First come named moves, each a turn or a mirror, each shown by rows before and after it. For each pair of rows after them, which moves, in which order, take the first row to the second? The first pair is done for you.
move S:
-0.48	0.96	-3.68	-0.68	-1.58	0.06	-0.04	-0.46	-0.26	2.59	-2.93	0.94	-0.69	-0.57	0.45	-0.43	-0.23	-0.22	-1.17	1.72	-0.70	-1.25	4.55	-0.28	-2.87	-0.33	-1.17	1.39 |-> -0.86	1.04	-3.59	-0.74	-1.31	-0.06	0.39	-0.40	-0.86	2.49	-3.74	0.93	-0.34	-0.55	0.07	-0.24	-0.25	-0.58	-1.47	1.39	-0.64	-1.21	4.61	-0.12	-3.34	-0.48	-0.63	1.68
0.48	0.15	1.64	-1.81	0.16	2.73	-0.98	2.82	1.32	0.25	-2.89	2.75	-2.55	-0.74	-0.87	0.25	-1.93	0.88	-0.97	1.02	-0.28	-2.70	0.47	1.44	-0.23	-0.85	0.56	-1.56 |-> 0.40	0.19	1.64	-2.11	0.07	2.92	-0.85	2.87	1.37	0.55	-2.82	2.69	-2.35	-0.88	-0.35	0.29	-1.86	1.04	-0.94	1.06	-0.58	-3.40	-0.15	1.40	-0.28	-0.78	0.41	-1.56
-0.06	0.37	0.00	-4.99	-0.01	-1.09	1.62	1.65	1.55	3.51	-0.11	2.50	-2.07	-0.02	1.55	-2.64	0.31	2.86	-0.18	1.42	1.74	-2.76	4.12	0.70	2.50	-3.21	-1.96	0.00 |-> 0.32	-1.10	0.45	-5.58	0.51	1.51	0.12	-0.75	1.36	1.54	-2.44	2.99	-1.22	-0.11	-1.16	-2.78	1.07	2.23	0.47	-2.54	3.28	-0.31	4.33	0.38	0.41	-3.06	0.24	0.51
move E:
-0.42	0.80	-2.00	-0.98	-1.43	1.43	-0.28	-0.91	-0.51	1.01	-0.66	-0.87	-0.41	-1.16	-0.95	-1.74	1.51	0.03	2.52	0.14	-0.90	0.56	-1.43	-1.13	1.99	1.93	-2.42	-1.05 |-> 0.11	-0.35	-1.98	-0.69	-1.86	0.52	0.41	-1.10	-0.95	1.36	-0.66	-0.64	-0.37	-1.24	-0.73	-1.55	0.98	-0.61	2.16	0.80	-1.43	0.64	-0.14	0.60	1.77	1.90	-2.76	-0.31
-2.09	2.27	-0.09	-0.15	0.96	1.40	0.04	0.61	0.15	0.89	1.94	-0.86	2.96	1.94	-0.10	0.76	1.87	1.23	0.63	1.13	-1.74	0.73	-4.51	-1.77	1.31	-1.28	0.45	-1.02 |-> -0.41	0.47	-1.80	-0.16	0.10	-1.93	0.27	-1.43	-0.09	2.83	2.99	-0.14	2.22	2.30	1.18	-0.13	1.72	-1.27	-0.44	1.32	-3.02	2.47	-0.46	1.43	2.35	-1.11	-0.24	-1.07
-0.36	2.69	0.69	0.24	2.01	0.93	-2.08	-2.85	0.39	-0.29	2.08	0.50	-1.03	0.31	-1.33	-2.35	2.93	2.48	0.47	-0.52	0.78	0.09	-0.58	-2.22	2.00	-2.63	-0.02	-0.42 |-> 1.02	-0.86	0.00	0.71	1.31	-2.24	0.21	-3.11	-0.22	2.33	0.80	0.49	-1.69	-0.86	1.15	-2.35	-0.58	-1.04	-0.10	1.19	-0.86	1.29	3.06	2.45	1.08	-2.31	-1.94	1.63
move H:
1.25	1.53	-0.34	1.00	2.31	0.07	-0.41	0.14	0.75	-2.50	-2.61	-0.32	-2.74	-1.00	-1.66	-2.39	2.77	2.77	-0.12	-0.75	2.68	-0.71	-0.30	-2.59	-0.81	-3.33	-1.92	1.93 |-> 0.43	0.29	0.41	1.01	2.91	1.45	0.12	0.68	0.07	-2.96	-4.03	-0.97	-1.70	-1.81	-1.68	-1.80	1.01	2.06	0.44	-0.52	2.76	-0.43	-1.05	-2.49	-2.31	-2.73	-1.24	2.45
3.40	-2.81	-3.08	2.22	-1.82	-2.54	0.42	1.04	-2.16	2.29	0.47	-0.43	1.20	-1.81	1.04	1.19	-1.01	-2.97	0.69	2.26	-2.65	0.85	-3.02	1.88	1.58	1.57	2.51	-2.22 |-> 3.13	-2.57	-3.96	2.02	-1.76	-2.96	0.27	0.87	-1.99	2.24	0.35	-0.11	0.64	-1.75	1.20	1.21	-1.18	-3.32	0.47	2.16	-2.79	0.96	-3.04	1.73	1.90	1.17	2.30	-2.54
-0.25	-0.17	-1.17	-0.73	-0.73	-0.67	3.25	-0.59	-0.15	1.27	-2.75	-0.95	1.67	-2.13	0.97	-0.02	-0.21	1.33	-2.72	-0.48	-0.97	-0.04	-1.38	-1.65	-0.72	-1.93	-1.10	1.51 |-> -0.81	-0.48	-1.12	-0.62	-0.66	-0.06	3.49	-0.17	0.04	2.21	-2.59	-0.67	2.28	-2.39	0.73	0.32	-0.65	0.79	-2.32	-0.75	-1.03	-0.06	-1.54	-1.29	-0.80	-0.58	-1.14	0.68
3.04	-1.72	-2.19	1.69	-0.34	-2.29	-1.67	-3.96	-0.92	0.10	0.17	-0.50	1.51	0.37	-0.12	0.16	0.05	-3.80	-3.28	-1.27	-1.90	2.25	4.12	3.31	1.05	2.07	-2.87	-2.77 |-> 3.20	-1.64	-1.86	2.29	0.25	-2.56	-1.57	-4.34	-1.47	-0.30	-0.57	-1.19	1.23	0.26	-0.09	-0.08	0.27	-3.35	-3.68	-1.40	-1.78	2.61	4.03	2.74	0.41	1.55	-3.18	-2.47
Then:
(2 to 3 moves a pair)
0.82	0.59	-0.17	-3.70	-0.01	0.63	-0.96	-3.68	0.25	-0.06	2.81	1.56	2.96	-0.83	-2.07	0.57	-1.40	-0.29	0.80	-2.52	1.52	-0.67	-0.93	0.58	-0.76	2.13	2.21	-2.31 |-> 0.65	2.11	-0.73	-3.17	-0.55	-1.86	0.18	-3.30	0.38	1.59	5.36	1.53	1.75	-0.34	-0.52	0.00	-0.69	0.62	0.31	-0.22	0.59	-1.70	-0.62	0.72	1.75	1.81	-0.03	-2.95 -> H S
3.01	0.72	0.28	0.22	1.93	-0.62	-0.80	-0.55	0.83	-2.12	-0.92	0.30	-2.93	1.01	-1.45	-0.99	1.71	0.97	1.88	-0.13	2.56	-0.42	-1.73	-3.24	-0.99	-3.13	0.83	0.41 |-> 1.93	0.52	0.43	0.69	1.85	-1.62	0.39	1.87	0.55	-1.04	0.33	-0.55	-2.28	0.64	0.83	-0.48	-0.55	1.48	1.41	3.64	1.08	-2.61	-2.67	-2.60	-0.42	-2.33	-1.15	-0.43 -> H S
-1.20	2.60	-0.46	0.95	-0.24	0.86	-0.89	-0.65	0.26	-2.31	-0.31	-2.41	0.60	1.64	-2.13	0.47	3.56	-0.61	0.20	-1.01	0.41	-0.40	-0.37	-2.25	0.62	-0.04	0.83	-2.69 |-> -1.37	0.06	0.45	1.25	0.02	0.21	1.56	2.52	-0.27	-0.33	-1.36	-4.04	1.50	-0.46	0.36	1.59	0.10	-2.12	-0.07	3.24	0.00	-2.13	-0.78	-1.10	-0.50	0.09	-1.73	-0.91 -> S E E
0.27	1.05	-0.34	4.95	3.51	-2.28	0.57	1.90	-0.77	-2.72	-0.25	-2.91	-2.98	-0.17	1.46	-1.31	0.59	4.41	1.70	3.59	-1.16	0.01	-2.49	-3.89	0.78	-1.11	-3.38	0.03 |-> 2.09	-1.08	-1.77	4.12	2.13	-3.36	-0.83	-4.26	-1.00	-2.40	-0.81	-0.66	-3.73	1.52	-1.33	-3.02	2.07	0.84	0.96	-2.27	-0.91	5.20	3.54	-0.88	0.74	-1.31	-0.19	0.49 -> S E
-0.08	-1.67	0.96	-1.61	0.09	5.29	-0.65	0.84	0.47	0.43	-0.98	3.49	4.77	-1.54	-3.03	2.17	-2.97	-0.43	0.39	-1.41	0.50	-1.37	-0.97	1.46	-0.18	1.56	2.03	-2.95 |-> -0.06	2.90	-0.68	0.04	-0.30	0.66	-1.32	-0.12	0.76	1.06	4.06	3.39	1.30	0.42	-0.98	-0.31	1.12	2.46	-0.60	1.40	-1.32	-2.37	-1.17	-0.27	5.45	-0.66	-0.44	-5.00 -> S E H
-1.31	1.28	0.45	-3.85	-1.63	4.62	-1.92	-0.42	0.67	0.51	0.94	2.33	3.30	1.30	-2.69	1.92	0.23	1.25	1.86	-2.23	2.51	0.28	-0.58	-0.05	-0.19	2.03	1.68	-2.82 |-> -1.24	3.38	-0.59	-3.41	-2.13	0.98	-1.32	0.46	1.06	2.25	4.07	2.61	1.24	2.21	-0.44	0.52	1.29	2.38	0.65	0.26	0.99	-1.35	-0.19	0.80	3.23	0.69	-0.87	-3.63 -> H S
0.94	-0.17	0.50	0.39	0.59	-1.76	0.62	-1.10	-1.40	-3.40	0.48	-0.77	1.03	-2.21	0.33	0.24	0.30	0.14	1.81	-0.67	0.78	3.19	4.63	1.07	-0.93	-0.67	1.07	2.57 |-> 0.16	2.98	0.29	0.52	0.77	-1.66	-0.49	-0.47	-0.46	-3.91	2.94	-0.75	0.11	-0.62	1.29	-0.13	2.44	2.87	2.01	0.45	1.08	1.69	2.47	-1.75	1.37	-0.93	0.37	0.92 -> S E E
0.60	-0.09	0.03	3.76	3.03	-2.69	-0.35	-1.56	-0.12	-2.43	-2.76	-2.47	-2.25	-0.38	-1.03	-0.64	2.18	0.86	0.16	-0.73	0.49	1.49	-0.25	-2.43	-0.90	-2.01	-0.31	1.74 |-> 1.13	-1.43	0.37	3.89	2.92	-2.71	0.44	-0.86	-0.07	-1.82	-2.78	-2.44	-2.09	-0.64	-0.26	-0.30	1.18	0.28	0.09	-0.26	0.45	1.40	0.43	-1.72	-1.58	-2.56	-0.13	2.13 -> E E
-4.03	-0.99	-1.28	-1.35	-0.97	0.57	1.18	3.64	-0.64	2.43	-1.94	-1.29	3.69	1.46	-1.70	4.99	-2.10	-0.78	1.25	1.42	0.54	0.16	-1.27	2.83	3.46	0.14	-1.76	-1.64 |-> -2.24	-0.31	-2.17	-1.46	-0.50	1.12	-1.07	-0.37	-0.49	0.55	-2.56	-0.11	2.22	2.65	-5.29	3.75	1.42	-0.39	1.66	-3.68	2.59	3.84	0.76	2.27	3.44	-1.20	0.48	-1.18 -> H H S
-3.45	-1.75	-0.38	-2.64	-2.61	2.05	4.88	-0.25	0.28	5.03	1.02	-1.24	0.46	0.51	1.53	0.62	-2.25	-1.85	-1.78	3.89	1.98	-2.19	0.93	1.34	3.17	1.57	-1.37	-1.55 |-> -4.08	-0.20	0.06	-1.73	-1.65	3.49	4.66	1.06	0.22	3.33	0.70	-2.32	0.40	0.04	0.88	0.45	-1.43	0.30	-0.74	4.11	2.24	-3.59	-2.00	-1.42	3.00	0.19	-2.09	-1.60 -> H E
-0.39	4.52	-0.94	-3.31	3.19	0.41	-0.71	-2.50	1.74	0.00	-0.98	2.16	0.16	-0.02	-1.85	-1.59	2.35	1.68	0.04	-3.84	1.40	0.07	2.29	-0.62	0.25	-1.59	-0.59	1.90 |-> -1.31	5.05	0.45	-2.26	3.90	0.80	1.11	2.02	1.68	0.60	-0.68	0.31	0.81	-1.49	1.53	-0.62	-0.07	2.16	-0.30	0.94	0.86	-3.00	-0.04	-1.24	0.71	-1.68	-3.63	2.31 -> S E E
0.64	-1.19	2.67	-1.61	-0.12	4.64	-0.76	1.17	0.19	2.02	1.13	2.30	3.63	0.27	-2.21	-1.47	-4.08	-0.90	-2.93	-1.57	1.16	1.20	1.29	3.76	-2.92	3.77	3.30	0.71 |-> -1.37	2.93	2.57	-0.92	-0.13	4.36	-0.88	3.65	0.12	1.55	4.37	1.45	3.61	0.96	-0.55	-1.63	-2.83	2.69	-3.04	2.23	0.23	-1.71	-2.37	1.05	-0.50	3.46	1.40	-1.20 -> S E
1.19	-1.42	-1.00	-0.98	1.07	-0.56	1.19	-0.91	0.44	1.30	-1.34	-0.46	-2.96	0.07	-1.66	-0.54	1.65	2.41	0.31	-0.10	1.53	2.82	2.51	-0.02	1.60	-2.48	0.08	3.16 |-> 0.67	-1.31	-0.75	-0.07	0.94	-1.73	2.11	0.60	0.44	2.52	-0.35	-1.06	-2.72	-0.92	0.42	0.12	0.02	2.69	0.07	2.37	0.69	1.00	1.72	0.06	1.46	-2.21	-1.53	3.51 -> H S
-0.04	-0.05	-1.07	-1.39	-1.46	0.82	-1.06	-3.17	1.08	2.77	0.62	3.42	2.04	0.75	-2.53	-0.27	-0.41	-1.51	0.67	-2.57	1.31	2.17	1.88	2.34	0.24	1.12	2.52	-2.08 |-> -1.59	2.58	-0.61	-0.18	-0.79	0.85	0.84	1.81	1.37	3.29	2.49	1.58	2.81	-0.48	0.97	0.62	-2.01	1.21	0.24	3.67	0.04	-1.93	-2.79	-0.01	1.84	1.24	-1.16	-2.66 -> E E S
0.33	0.20	1.38	-1.01	0.02	0.58	-0.64	-0.83	1.80	-0.65	0.10	0.79	2.34	2.01	-1.12	-0.35	0.02	-0.67	0.37	0.67	-0.03	0.92	-2.79	-1.29	0.33	0.54	3.03	-1.21 |-> 0.47	-1.48	1.47	-1.43	-0.77	-0.20	0.14	-0.45	1.42	1.29	0.76	0.86	2.88	1.40	0.15	-0.21	-1.69	-2.00	0.02	2.03	-0.82	0.33	-1.75	1.01	0.24	0.87	2.05	-0.58 -> E E H
